 3.87  -0.13  -1.11  -0.59   2.90  -0.61   1.27   2.30  -5.66  -2.14  -4.22  -4.85   2.36   5.65   5.69
-1.78   3.81  -3.04   1.40   2.87  -0.64   1.77   1.37  -2.94   3.16   1.46  -5.16   4.69  -2.42   5.52
 0.69   4.00   4.00   1.80  -2.24  -4.38  -3.59   3.83   1.00   3.52   0.77  -5.31  -0.57  -5.37   1.47
-5.08  -3.47  -3.70   3.43   5.76   3.28  -2.85   1.68  -3.91  -0.12   2.29   0.62  -3.02   3.97   4.78
 3.43   3.89   5.92  -1.90  -4.23  -2.00   3.50   4.51   1.62  -0.72  -4.38   5.22  -5.91   3.91   1.06
-4.45  -4.61   3.61   3.37   5.87   4.64  -4.61   3.34   5.20   0.09   3.45   4.79   4.77   0.66   3.57
 2.90  -0.18   2.79  -4.65  -0.84   3.61   2.83   2.99   0.56  -3.76  -4.08   2.53  -3.53  -5.37  -3.84
-0.06   1.72   2.42  -2.65  -3.32  -2.60  -2.22   3.90   5.32   0.54   4.04   3.08   0.54   2.19   0.99
 2.19  -4.43   4.77   1.76  -5.35   0.22  -2.31  -3.99   2.17   3.14  -0.11   0.59  -4.77   5.35  -0.33
-4.64  -2.36   3.83  -0.50  -3.71   5.00  -5.35   5.92  -5.11  -1.13  -5.52   5.27  -0.59   4.02  -4.73
 0.52  -1.43  -4.00  -4.71   0.16  -2.49  -0.44   3.03   4.00  -1.33   4.85  -2.15   2.43  -5.13  -0.17
-5.19   2.52  -3.25  -5.75  -1.97   0.16  -3.66   0.24   5.05   0.83  -2.95   1.86   5.53  -4.87  -5.78
Counting starts at 1.
Find the bottom entry of the column that holds the smallest entry.
A: 5.53
The entry directly above the smallest entry is -3.02
Find the entry directly below 3.45.
A: -4.08
Find the entry just left of the smallest entry.
A: 5.22
The entry in row 3 and column 1 -> 0.69
Find the entry in the bottom-right corner.
A: -5.78
The bottom-left entry is -5.19
Find the entry directly above -1.13.
A: 3.14
The entry just right of the smallest entry is 3.91
The entry at row 1, column 1 -> 3.87
The entry in row 1 and column 2 -> -0.13
Find the entry in row 2 and column 1.
A: -1.78
Find the entry just left of 5.00.
A: -3.71
The entry just left of -0.61: 2.90
The entry in row 3 and column 3 -> 4.00
Find the top-right entry.
A: 5.69
The entry directly above 5.76 is -2.24
The entry just right of 2.79 -> -4.65
Find the entry just left of -4.43.
A: 2.19
The entry directly below 1.76: -0.50
Find the entry directly above -3.91.
A: 1.00
The entry at row 1, column 3: -1.11
The entry just right of -0.72: -4.38
Find the entry just left of -1.43.
A: 0.52
The entry directly below 1.68: 4.51
Find the entry directly above 3.91.
A: 3.97
The entry directly above -0.18 -> -4.61
The entry directly above 3.08 -> 2.53
The entry just left of -2.49 is 0.16

data = [23, -35, 33, 23, -22, -39, -44]
The entry just right of -39: -44
The centre entry -> 23

M =
[[-2.66 -1.87  0.74  0.97 -3.83  2.89 -2.75 -2.79]
 [-0.03  1.11 -3.14 -3.30  2.18  0.04  1.39 -0.16]
 [ 0.82 -0.59 -2.91 -2.96 -0.83  2.26 -0.58  0.55]
 [-4.23  0.03  1.57  1.72 -0.84 -0.04 -0.57 -4.93]
 [ 2.72 -0.52 -0.16 -0.18  0.33 -2.34 -0.30  3.97]
 [ 1.65 -1.67  0.97  1.08 -2.09 -0.82 -1.91  2.81]
 [-0.57  2.18 -1.28 -1.39  4.05 -3.38  2.63 -0.53]
 [ 2.66  0.42 -1.86 -1.96  1.85 -2.19  0.83  3.87]
 [-1.61  2.03 -2.60 -2.74  3.56 -1.16  2.27 -1.63]
 [ 2.54 -2.03 -1.72 -1.64 -3.12  2.46 -2.07  2.32]
 [ 3.58 -0.93 -1.98 -2.04 -0.35 -0.23 -0.64  4.53]
 [-4.80  1.04  0.80  0.87  0.87 -0.74  0.53 -5.27]
 [-4.82  0.16  0.53  0.64 -0.73  1.13 -0.52 -5.51]]
Indices start at 1.
Give the entry in the top-left corner.
A: -2.66
Give the entry directly above the smallest entry.
A: -5.27
Give the bottom-left entry.
A: -4.82
Give the entry just left of -1.39.
A: -1.28
The entry directly below -0.23 is -0.74
The entry just left of the largest entry -> -0.64
The largest entry is 4.53
The entry directly below 2.27 -> -2.07
The entry in row 1 and column 2 -> -1.87
The top entry of the column that holds the smallest entry: -2.79
Give the entry just right of -0.93.
A: -1.98
Give the entry directly above -2.19.
A: -3.38
The entry directly above the largest entry is 2.32
The entry just left of the smallest entry -> -0.52
Give the entry at row 3, column 3.
A: -2.91
Give the entry at row 2, column 1.
A: -0.03
Give the entry just left of -0.53.
A: 2.63
Give the entry directly below -3.83.
A: 2.18
The bottom-right entry: -5.51
Give the entry just left of -1.28.
A: 2.18
The entry directly below -1.28 -> -1.86
The entry directly below -0.84: 0.33
Give the entry just left of -1.64.
A: -1.72
Give the entry in row 1 and column 3.
A: 0.74
The entry at row 2, column 2: 1.11
The entry just left of 1.39 -> 0.04

Questions about the table below. Counting starts at 1.
1) Report the entry just left of the centre entry.
2) Report the entry in row 3 and column 3.
3) Report the entry directly below the smallest entry.
4) Report the entry just right of 1.1.
5) Report the entry at row 1, column 2.
6) Report the entry in row 1 and column 3.
7) Report the entry just right of -0.7.
8) Report the entry in the top-right corner.
-1.1   0.8   0.7  -1.7  -1.1  -0.3   1.5  -1.6  -1.0   1.3  -1.5  -1.5  -1.9
-0.1   0.7  -0.4   0.8  -1.9  -0.8   0.6  -0.2  -0.2   0.0  -0.4  -0.3  -0.6
-0.9   0.2  -1.1  -1.5  -0.9  -2.0  -2.2  -1.1   0.6   0.0   0.1   0.5   0.3
 0.4  -0.8   0.1  -0.6  -0.8   0.3   1.1   0.4  -0.1   1.3   0.1  -1.4  -1.2
 0.3  -1.1  -0.9  -1.1   0.1  -0.8  -1.4  -0.1  -1.5  -1.5   0.7  -0.7   0.0
-1.3  -1.1  -0.4   0.7  -1.1   0.9   0.0   1.5  -2.0  -1.4   0.4   1.3  -2.0
 0.2  -0.2  -1.0   1.3   1.0   1.4  -0.1  -0.3  -0.5  -0.2  -1.9   0.0  -0.9
1) 0.3
2) -1.1
3) 1.1
4) 0.4
5) 0.8
6) 0.7
7) 0.0
8) -1.9

Read these off the matrix that follows. Indices start at 1.
1) Read off the entry in row 1 and column 3.
2) Read off the entry just left of 4.15.
3) Read off the top entry of the column that holds the largest entry.
4) Read off the entry just left of the smallest entry.
5) Read off the top-right entry.
6) Read off the entry at row 2, column 1.
7) Read off the entry just right of the smallest entry.
8) Read off the entry in the bottom-left corner.
array([[-2.47,  4.67, -0.06, -2.95,  2.82,  1.04,  3.10,  2.51],
       [ 0.86, -0.45, -1.05, -1.44, -1.95, -2.77,  3.99, -1.13],
       [ 2.84, -3.73,  4.15, -5.87,  1.84, -3.63,  4.66,  0.48]])
1) -0.06
2) -3.73
3) 4.67
4) 4.15
5) 2.51
6) 0.86
7) 1.84
8) 2.84
